One turn moves every row onto another: examples first, then more rows asked
rokeb: [ -6  10 -10   8 -32  34  33   6  42  30  -9  20 -25   2 -15]
Reri: [ 25   4   5  11 -29 -14  21  15  29  14   4 -10 -11  18  37]
Bevu: [-29 -20  11   5 -35  -7  22  23   9   6  22  -3   3  39   7]
dek: [-10 -15 -15   3 -33  13  24 -10  45  33 -13  12 -35   1 -20]
dumos: [ 22  -9  -8   9 -40  29  32  -6  50  20 -21  -1 -29  -7  15]
vezat: [-14 -35 -24  16 -41  24   7 -30  30  -4  -5  -5   5   4   1]
bor: [-29 -14   8  -4 -25  17  33  38  18  18  19 -29  16  10   3]
pobod: [  8 -22 -28   9 -23  28  21 -10  34  23 -35  -6 -29  -4  15]
fet: [  7  -9   4  25 -31  37  49  -3  36  19 -24  14 -15 -12  18]
deg: [-13 -23 -11 -16 -28   9  26  33  12  19   6 -43  10  12   8]
peb: [  0 -15 -14  25 -14  33  44  -3  29  24 -35   1 -18 -16  17]
Bug: [ -5   6 -13  12 -27  24  36   4  47  33  -8  13 -30  -5 -19]
Desad: [-11 -16  -2  18  -1 -11  24  14   1  18 -19   1   1  14  39]
Mulil: [-11 -32  12  16 -36  -6  30  17   4  -3  12 -16   8  30  31]
parol: [-20 -27  10  -2 -34   2  31  25  27  17  25 -38   7   8  -2]
rud: [-11  -6 -10  17 -26   5  12  23   5  -1  24 -23   0  47   7]
tuted: [-27  -8  -6   4 -26   6  13  32   3   6  17  -9   4  44  11]
bukul: [ -8 -21   6  14 -29  10  47  26   8   9  17 -41  19   5   7]
zupeg: [-14   0 -12   9 -48  50  18  -5  34  -4   0  14  15   4   9]
Pud: [ -4 -18 -38  -4 -54  26   5 -19  29   0  -7  -2   2  10  -4]
Bezit: [-22 -25 -35  12 -38  30  17 -19  11  -1 -16   8  14   6  -4]
medo: [-13 -25  -5  10 -22   6  23  19  19  12  23 -52   7  13  -4]
Luk: [ -3 -12  -7   2 -32  10  14  30   4  -3   5 -24   4  39  34]
Dima: [-12  -7   4   1 -21 -31  12  11  28  27  10   5 -16  23   7]
koput: [-24 -36  -2   0 -24   4  37  24   4  15   5 -38  16   6   7]
mapak: [  4  -1  19  26 -18 -11  39  15  14  14   0   6   3  10  39]
fil: [-14 -14 -24  31 -32  45  17 -19  20  -8  -4   1  16   6   4]
Fis: [-21 -28   2  -2 -33   1  20  27   3   1   1 -12   7  34  34]
mif: [-14 -12 -13  21 -49  36  34 -15  17  -3  -2  19  23   1  -2]
lop: [-11 -18   4  21 -35 -10  22  14   9  -1  29 -18  -1  40   4]
git: [  2  -8  -3   0 -35  15  34  34  16  13  17 -47  13  10   9]
Vadus: [-12  22   4   5 -15  -7  18  30  23  25  10  15  -7  25  12]
vug: [ -6   8 -18  36 -14  37  38  -4  26  23 -11  14 -19   2 -19]
Ret: [ -9   6 -15  29 -15  31  41   1  35  29 -11  12 -23  -5 -20]
Gopon: [ -9 -18 -24  31 -15  17  29 -19  29  26 -15   4 -28   3 -23]
bufur: [ -6 -23 -15  23 -13  36  37  -8  22  22 -38   8 -15  -9  17]
ruto: [  6 -22 -23  16 -19  24  32  -8  35  26 -36  -8 -29 -14  15]
Leze: [ -9 -10 -22  12 -23  14  29  -6  44  35 -14   4 -36  -4 -22]
vokal: [-21 -12  -9  10 -12  22  25  31   9  14  15 -44  13  14   1]
Dokop: [-5 17 -7 35  2 -4 19 18  8 18  9 -2 -2 27  7]
Nefa: [  4  -5 -16   4 -66  31  24 -13  35  -3   7   8   8   6  -4]
Veg: [-14 -23 -13  -6 -57  28   7 -15  45   1   0   8   3   3   5]
mikub: [ 15 -13 -12   8 -32  25  35  -2  48  27 -27  -4 -31 -14  16]
Fulal: [ -8 -11  -8  30  -3 -29  13  -1  13  20   9  -9 -14  25   3]
Kofat: [-11 -10 -23  29 -11  20  33  -9  31  31 -17   5 -28  -4 -22]
zaso: [  5 -16   2  19 -35   3  23  20   8  -8  16 -28   5  36  31]
lisap: [  9  -6  -4  20 -28  35  48   2  41  24 -25   5 -20 -18  17]
ruf: [  9  -9 -16   2 -11 -15   5  14  16  19 -16 -15 -13  21  38]

Veg -> Nefa
bor -> bukul
Now these:
Bug -> lisap
Desad -> Fulal
Gopon -> pobod
rud -> Fis

One turn moves every row onto another: examples first, then more rows asked
kuge: [  9 -16 -14 -12   0 -30   5  -4   2 -33   5  18 -29  35]
kovem: [ 17 -12  35 -40  50  -4  33  25   5 -20  11   1  -5 -13]
zeg: [ 20 -46 -19 -46  34 -41  -1  22   9 -25  24  -4   0 -16]
vad: [ -1 -35 -30 -22   4 -35  -1   0   4 -24  21 -12 -21   9]
Dipu: [  8 -44  -5 -21   4 -17  42 -14 -17 -21  27  -2  -3  -3]
kot: [  6 -38  -6 -43  15 -13  -4  18 -13 -12  24  19 -45  -5]
sal: [  6 -27  -9 -57  22 -20  16  12  -1  -7   7 -33 -17   8]
teteb: [ -3 -43  -1 -43  16 -28  25   0  -8   2   1 -24 -17  21]
Nol: [ 20 -17   3  11  22 -14  10   0   7  -1   2  25 -11  16]
Tigam: [ 24 -73   4 -16  12 -26   9  21  -4 -11   0   6 -11  13]
zeza: [ -3 -34  22 -38  54 -23  -8  15   9  -1  -4  20  -2   2]
Sek: [ 10 -42  39 -33  49 -17  39  10   0  -9  -4  23 -14   2]
peg: [ -4   5   4 -18  19   4   7  -9  -3 -42  16  24 -16   7]
Mev: [ 27 -21   8  -6  29 -24  16  14  16 -67   3  28 -10  16]
Dimop: [ 11 -31  -3 -34  24 -43   3  16  13 -69  -1  29  -6  14]
lunu: [ 21 -37  -6 -22  20   8  12 -15   5 -49  -4  31 -14   7]
pov: [-18 -38  -4 -14   9 -31  26  14 -10 -49  26  19 -29  -7]
bima: [-15 -30  36 -50  30 -26  42   4 -14 -13   1  16  -9   8]
faki: [ 25 -23  12 -19  -1  -7  29  20 -16 -36   1 -13  -7  34]
zil: [ -8 -56  23 -39  34 -41  38  31  -9 -25  -8   1 -11  12]
Dubib: [ 15 -25  26 -19  43  -9   9  19  12 -14  -6  -8  26   4]
dimeb: [ 17 -33  18 -60  32  -4  38  16   1 -28   8  -6   4 -22]
Kekib: [ 22 -27   9 -58  35 -22  14  22   6   5 -11 -12 -14  18]
Koba: [ -5 -15  13 -35  37 -29  39  20  -7 -24  19  30  10 -27]
puz: [ 27 -20 -29 -17   1 -14   0   4  13 -38  19   5 -23   3]
lugil: [ -5 -22  12 -22  22 -58  19  12  -9 -23   8  -3  10  37]
Mipiz: [ 38  -3  -9 -24  37  -7  -5  18  17 -20  -4  20 -18  11]
Pagom: [ 15  -8  -3 -31  31 -27  35  23   2 -58  11  27  15 -15]
pem: [  9 -27  -8 -33  14 -24  30  27  -2 -77   5   3 -19  11]
mazug: [ 10  -9  -9 -71  26 -26  21   6 -13 -42   9   6 -26  21]
mig: [ 25  -4  13 -22  35  -9  16   8   3  -3 -16  20 -17  31]
gub: [  5 -19   7   0  28 -26   6   9  11 -46  29  38 -21  -9]
Kesi: [ 14 -30  13 -44  40 -33  48  20  -3 -40 -11  31  14   0]
dobo: [ -6 -30  15 -42  35 -25  28  43  -3 -27  19 -18  -6 -21]
Vila: [ -7 -24   2  -1   9 -36   9   9   8 -50  31  17   6 -11]
zomo: [ -3 -31   3 -23  29 -42  35   9  -6 -41   7  51   2  -6]
bop: [  6 -26 -24 -29   6 -37   3   5   5 -38   3 -16 -18  32]
poviz: [  6   3  10 -37  20 -24  -7  43  -8 -21  20 -10 -17  17]
Mar: [ 32 -19  -2 -15  33   5  11   8   9   6   8  13 -14 -12]
petef: [  7 -32  15 -29  23 -20  21  12  -1  22   8 -15  -5   3]

Koba -> Pagom
petef -> puz
Dimop -> bima
Now these:
dobo -> pem
Nol -> Mar
bop -> teteb
zeg -> mazug
poviz -> faki
kovem -> Mev
zeza -> peg

One turn moves every row onto another: examples first, then more rows asked
Fab: [-12 -26  28 -29 -29  32 -20  -5 -18 -26   1 -50   1  20 -18   9   5   7
   1 -10  -2  17  40 -17  26  33  10 -22 -40  -6]
fulu: [-26 -23  10 -26 -11  21 -18   3  22 -31  -6 -43 -28  -6   3 -12   5   0
 -11 -18  20 -10  10 -42  11   3   7 -44  -8  10]
nifaz: [ -1   2  -1 -36 -10  35  -7  -9  14 -45 -30 -18 -43  31 -12  35  21  20
  23  -5   9  -5  -6 -30  -5   7  21 -39 -11  -2]
nufa: [  6  -3   0 -15 -11  41  -6   4  -6 -20  -8 -27 -21  -7  -6  -3 -14  -7
 -31   4  -6  15   0  26  -5 -18  26 -13  13  16]
kitu: [ -8 -17 -17   0 -20  31 -16 -18  12 -21 -22 -42  -7  28   5  14  -1 -40
 -18  10  -6  16  34 -24  30   3   6 -16  23   3]
zus: [  8 -13  26 -30 -37  45  10  -8 -22 -27  -9 -38  -8  10 -24  20  -3  22
  -6   2  23   2  10   8  12  15  40  17  11  11]
pif: [ -9  24  -8 -17   5  42 -11  -3 -15 -35 -19 -20 -30  22  -6   3   2  18
   4   2 -29  23   5  12   4  -6  14 -36 -31 -11]
loru: [-37 -16  -8 -16   8  28  31   6 -10 -17   9 -46   1  29 -26  27  12  12
  18 -22 -13  -9   8  24  19   9  -7 -22 -30   1]
mep: [-35 -12  -6  -8 -19  38  18   5  23 -29 -21 -62 -19  28   5  26  20  40
  21   8  19   8  24  -9  15  -2  20  -7  24  22]
suso: [-17  -9 -13  -1  -4  18   7   5  41 -26  -8 -28  -9  24  27  38  13  -3
 -13  -3  11  28  -6  21   2  20  16  -6  13  -4]
gegup: [-17 -29  14   9  -8   6  16 -18 -15   4   8 -55  10  14 -11   5  26  20
 -45   5  -5   1  10   1  16  16  -1 -28 -12  -8]
Zos: [ -3  15 -18   1 -23   6  32 -19  -5 -28 -28 -56  10  38 -20  -3  11 -24
 -11   5  15 -10   8 -31  10  -3   4 -20 -11   6]
vuki: [-10  -6 -24  14  -9  40  20   3  -2 -33 -34 -52  -2  33 -22  -2  40   4
   2  33  -8 -20  12 -29  -2   8   9 -12   9  19]
volir: [ -8  14  12  -6 -32 -12  33   3   9 -38 -18 -47   6  25 -18  24   5   9
 -25  -7  19  -6  30  -4   9 -11  -7 -18 -18 -21]
vev: [ -7   5  -9 -18  -2  60   2 -19 -21 -34 -25 -20 -23  44   4   4   2  11
 -13  -2 -33   9  11  13  10   0  21 -31 -35  -8]
Zol: [  8  23 -11  -7   1  38  14 -13 -13 -33  -1 -42  10  17 -27  17   4   4
  -8 -22  -7  -3  41  -5  15  25 -10 -24   0 -43]
ruke: [-21 -15 -23   9   7  51   8  32   7 -44 -23 -29   3  35 -32  17  24   6
   7  18   1 -14  21  21   1  32   1 -23   6   6]
tus: [ -4  -9 -16  11  30  31   2 -34   2 -37 -21 -49 -10  44 -12  17  34  17
   8 -17  19  -9  29 -25   7  36  32 -14  -4 -15]
toz: [-17 -34  12 -32  -4  28 -16   8   5 -44 -11 -37 -23   8  -9  12   8 -15
 -16 -20  12 -14  11 -51  -5  11   1 -39  -9  17]
gaf: [  5   2  10  10 -30  23   1 -24  17 -42 -33 -39  -5  11  -4  10  17  55
  -4 -14  14 -25  16  -2 -24  19  13 -17  15  -5]
duzib: [-15  -9 -21   9  33  33 -13   2  19 -40  -1 -39  -4  25  18  30  35  -2
 -18  -2 -26   4  28  -6  14  16  17 -17  -9 -18]
Zitem: [  1 -38  -2   1   6  10  20 -20  15  -9 -34 -40  -2  20 -14   4  13  11
 -34  -6  38 -18  12 -20  10  40  15 -27   9  -1]
mizig: [-24   1   9   9 -22  11  18 -29  -6 -10  14 -53  -3  36  -2  25  24  24
   2  -7  13  33  -8  22   2  18  16  -3  -2  -7]
sogez: [-21  -6  26  22 -33 -11 -20   1   9 -49  -6 -41 -12  25 -17  36  14  19
 -12  -4   5  -9  23  13   6 -14   4  -2   5 -12]
resil: [  1  -7  -2  -8  -7  51 -15  12  -6 -27 -19 -42 -10   4  10  -4 -17   7
 -35 -15 -13   9  -7  14  -8   1  25 -14  22  24]
bip: [-23 -21  30 -28 -15  38  -3   2 -39 -41  -2 -50   2  16 -21   2   0  12
 -11 -15   4   0  32 -27  21  31   8  -5 -30   4]
tima: [-12 -44   2   9 -23   5 -17 -28  10 -18 -24 -25  -2  24  -4   7   3 -17
 -17 -11 -16 -24  -6  14  -4   9   2 -25 -16  20]
bimat: [ -4  -4  -4 -35  -5  42  21 -20  13 -31 -17 -18 -54  24 -15  23  21  19
  18 -14  12 -17  -6 -23   1  -5  19 -24  -6 -15]
voz: [ 19 -18  21 -28 -27  45   3   4 -12 -19  -3 -48 -12  10 -29  36   1  21
   7 -18  11  10   8   2  -2  26  27  14  19   1]
Sina: [-28 -13  -2  24  -9  18 -33   8   3 -50  -5 -27  -3  41 -30  26   5 -13
   9  -8  10  -6  10  36   9  19   7 -15  10   3]

vev -> resil
tima -> gaf
Now these:
Sina -> sogez
suso -> mizig
pif -> nufa

One turn moves every row onto another: examples first, then more rows asked
pas: [  6  -9 -12  19  10 -14 -27  22 -12  14   9   6   7  23 -22  43  17]
dopuz: [ 32  -6   6  20  12 -16 -46  26  14  53  18 -23  18  19  15  19   5]
Rutu: [ 16  -5  -3  -3  37  36   5 -16  11  39  25  -4  16  15  -5  22  28]
Betu: [  6   1  27  14  17  -8 -23  26  -4  75  24  -6  15  49  -5  43  -1]
fafil: [ 26  -8   0  48  15 -21  12  16   7  76  38   2 -16  36 -11  -3  42]
mol: [ 32   0   3  24   2   4 -46  18  23  38  10 -16  17  11  11   3  15]
dagu: [ 40 -27 -11  31  18 -13  18 -13   1  45  22 -17  18  40 -17  13  37]
nomi: [ 21   4  -1  38  18 -10  14  31  -3  74  38  18 -30  22  -2   0  35]
kofiv: [ 33  10  17   1  18 -15 -15  11   9  43  21 -31  15  42  -6  53  21]
kover: [ 21   8   9  27  -7  26 -36   9  24  32   5  -2  16  16   0  -2  24]
poka: [ 24  23   5  30  -1  27 -30  43  14  55  21  13   2  26 -19  14  50]
suluv: [ 11   2   0  46  14  -7  13  11   6  72  35   8 -30  49  -5   1  16]
Vupi: [ 23   8  -5  23  22   6  16  34 -14  56  31  27 -28  10   2  12  25]
gaz: [ 19 -14  -7  41  18 -19  15   9  10  73  26 -10  -8  58 -15   0  15]
Kurif: [ 19 -11  -3  44   1  14 -19  49   8  49   9  17  -8   4 -18  40  19]
Tepug: [  6   6  -3 -13  39  31   3  -3  -1  44  35  14   1  17  -6  23  21]
lopu: [ 27  10  34  30   1  10  -9  15  19  71  34  -9  11  52 -25  41  43]
vez: [ 27  26  -9  16   8  18 -37  46   8  37  12   5   2  17  -8  14  40]
gafe: [ 23  17  24  37  -4  24 -18  30  19  69  30   7   6  41 -25  25  51]
sel: [  9 -18  35  37  -8   0   3  27  33  63  16  -5 -11  17 -12  28  38]
gema: [ 33 -20  -5  45  16 -22  15  -2   9  65  32 -13   3  44 -17   2  43]
fod: [ -4  16  30  22  -1  34 -13   9   5  55  11  14  12  48 -19  23  18]
fefa: [ 10  16  -7  15  40  -2 -15  22   3  73  56  19 -15  24 -17  11  10]
debef: [ 35 -12  -9  38  38   7  -6  -9  30  63  29 -23  25  19 -18   8  30]
rifo: [ 29 -30 -10  29  24 -18  15   8   5  60  18 -20  17  50 -17   1  15]
Fito: [ 15  -8 -15  34   7   3 -28  40  -7  29   7  16  -1  10 -21  43  15]
Vagur: [ 37 -11 -14   7  25  14  22   4 -20  23  16   9   7  14  -4  28  20]
dulo: [  3  15  -4  -5  39  16  -7  13  -4  57  49  24 -12  20 -10  18  13]
dol: [ 21  -6  16  16  19 -21 -36  30   3  68  24 -19  16  34   7  35  -3]
fipem: [ 28 -12  -6  18  38  26   2 -18  24  48  22 -20  27  15 -10  15  32]
lig: [  2 -18  37  22  -4 -17   4   8  29  49  18 -16  -3  30 -13  28  40]
kub: [ 36 -36 -10  19  28  -6  14   8  -4  40  16 -16  34  31  -8   5  17]
bog: [  7  15  20  26  -8  38 -23   6  17  39   6  10  13  31 -13   5  25]
viba: [ 21   8  -9  36  40 -12 -19  20  16  81  52   4  -4  25 -23   6  14]
tunib: [ 18   4   5  31  16  21   8  14 -16  37  36  29 -18   9  17  10  19]
fulo: [ 32  -4 -10  47  39  -8 -14   7  27  78  42 -14  12  22 -22   3  21]
mevup: [ 17 -15  18  46  -6  12  -7  43  25  63  13   8 -13   7 -14  33  29]
Zogib: [ 11  10   4  42  13  10  10  13  -5  57  40  24 -34  28   8   5  18]
didu: [ 34  16  -1  -7  21 -12 -26  23   4  29  12 -26  11  28   1  42  20]
kad: [ 29   2 -11  10  25  16  20  23 -22  36  22  24 -13   6   2  23  19]
tazev: [ 30   8  32  15  10  -7  -7   7  15  61  30 -25  16  53 -17  53  30]
Reg: [ -3 -17  25  10   2 -28  -5   0  13  29  17 -16   5  36 -16  31  36]
tor: [ 29 -11   1  20  22  22   8  12 -19  24  29  19   9   1  15  12  20]
sut: [ 36 -28  -3  14  27  11  11  10 -15  25  21   1  30  10   4  10  19]
mazo: [  0 -13   4  10   8 -27 -17   6  -4  15  13  -7   9  34 -20  38  26]
bokup: [ 31  22 -12   1  16   2 -35  38   3  26   9 -11   5  17   0  26  28]
Kel: [ -4  11  33  17   8  14 -14  18  -3  70  20   7  14  55 -15  38   8]
Petav: [ 41 -23 -15  14  22   2  21 -11 -11  28  16  -8  19  28 -12  24  28]

gema -> dagu
pas -> Fito
Now these:
tunib -> Zogib
fefa -> viba
fod -> Kel
vez -> poka

One turn moves every row onto another: examples first, then more rows asked
pedi: [ -1 -51  20 -23 -33   8  16 -29  -8   1  15 -13  -5  22  54  12 -17]
Fatov: [  8 -40 -17  23 -28 -27  -7 -12  -1  17  18   0  11   7  19  -1   7]
Nuv: [  4 -13 -26  24 -28 -36   1  -4  13 -29  12  15   2   6  24  -4  11]
zume: [  1 -22   9  -9  -3 -42 -11 -15   8 -54  -8  -3 -14  -3  37   3 -15]
Rabak: [ -8 -31  -9  10  -9 -29 -13  -3   7 -15 -14  -1 -12  -7  37   8 -18]
Bam: [ -7 -24  13 -25 -29  -1  22 -20   6 -49   5   2 -17  18  62   8 -14]
mina: [  7 -13   1   1   2  -4  -2 -33 -31 -47  43  -1 -19  -9  33 -23   6]
sudoz: [ 41 -37  -9   9 -35 -37   8 -29  -1   5  25  -8  -2  18  -1 -13 -13]
Sugu: [  1 -32  16 -27 -42   8  32 -29  -1 -33  25   0  -6  31  58   6  -4]
zafel: [ 21 -28   3 -10 -13 -36   3 -21   7 -32 -12 -10 -29   1  21  -2 -43]
dugo: [  9 -16   4  -4  -2   2   4 -37 -34 -43  50  -3 -16  -4  35 -23   6]
buf: [ 27 -35  -1  10 -33 -38   0 -28  -4  -6  43  -3  20  20  11 -10  22]
nuna: [ 10 -16   1   0  -3   0   3 -36 -34 -40  51  -1 -15  -4  33 -24  10]
Vomav: [-12 -36   6  -9 -10 -15  -3 -10   4 -22 -16  -6 -19  -1  51  12 -27]
suvif: [  8 -40  35 -39 -23  -9  15 -37  -6 -41  18 -14  -8  22  53   5 -15]
zula: [ 25 -43  16 -11 -40 -20  13 -39 -11  -6  49  -9  18  31  24  -6  16]
zipa: [ 11 -14  -2   4   0  -5  -1 -34 -31 -43  49  -1 -16  -7  31 -25  10]
faduk: [  0 -30  26 -30 -10 -24   2 -25   2 -55  -2 -10 -16   8  51   6 -21]
tizif: [  9 -13  -2   4   3  -5  -2 -33 -31 -45  46   0 -18  -9  31 -24   7]
vaze: [ 35 -46  17 -23 -40 -12  24 -41  -8  -3  25 -16 -11  28  22  -5 -27]
Bimi: [ 13 -20 -21  22 -41 -28   9 -12   6 -13  32  13  12  18  21  -7  22]
tufaz: [ 11 -15  -1   3  -2  -3   1 -35 -33 -41  52  -1 -15  -6  31 -25  11]
duso: [ 19 -25 -11  20 -19 -53 -13 -17   3 -20  23   2  12   5   9 -10  15]
lis: [  8 -15   4  -3  -1   1   2 -36 -33 -46  47  -3 -20  -6  37 -23   5]
zov: [ 26 -26 -10   6 -15 -46  -3 -18   8 -22  -5  -6 -21   0   8  -7 -31]
tivup: [  9 -20  -6  11  -8 -55 -18 -12   8 -40   3   2  -2  -4  19  -4   0]
tama: [  7 -14   3  -2   2  -1   1 -34 -32 -47  45  -2 -20  -8  36 -23   5]
zez: [ 15 -30  -9   7 -49 -11  22 -23   0  -7  44   7  15  31  30  -5  22]
nor: [ 40 -43   4  -7 -41 -22  18 -38  -6   6  32 -13  -3  26   8 -10 -16]
nokab: [  0 -33 -19  22 -16 -34 -14  -5   5   1   0   1   0  -3  23   2  -4]
Sil: [ 21 -34  15 -25 -20 -21  14 -31   2 -30  -5 -15 -30  11  31   0 -46]
tov: [ 27 -42  21 -31 -30 -12  22 -39  -4 -18  10 -17 -22  22  31  -1 -39]
ladi: [ 17 -45  31 -30 -35  -7  19 -43 -12 -21  38 -13   6  32  42   0   1]
dukez: [ -5 -11 -16  10 -19 -32   1  -2  16 -46  -4  12 -11   1  38   2  -2]
Diz: [ 34 -30 -14  14 -24 -47  -2 -21   4  -7  10  -5  -9   5  -1 -11 -20]
mitum: [ 12 -48  -5  10 -39 -11   5 -23  -8  23  30  -6  13  20  27   0   7]
zepof: [ 10 -33   7 -13 -51   3  31 -30  -3 -16  40   2   7  36  44   0  10]
sib: [-10 -15  -2  -9 -19 -18  10 -10  13 -54  -7   7 -19   6  53   7 -13]
zer: [ -9 -43  17 -23 -20   2   9 -20  -3 -15  -4 -11 -15  11  58  14 -27]
gafa: [  8 -53  11  -9 -39   3  14 -30 -11  17  29 -10   7  26  41   6  -3]

sib -> zepof
faduk -> zula
Now these:
zov -> tov
gafa -> nokab
tizif -> lis

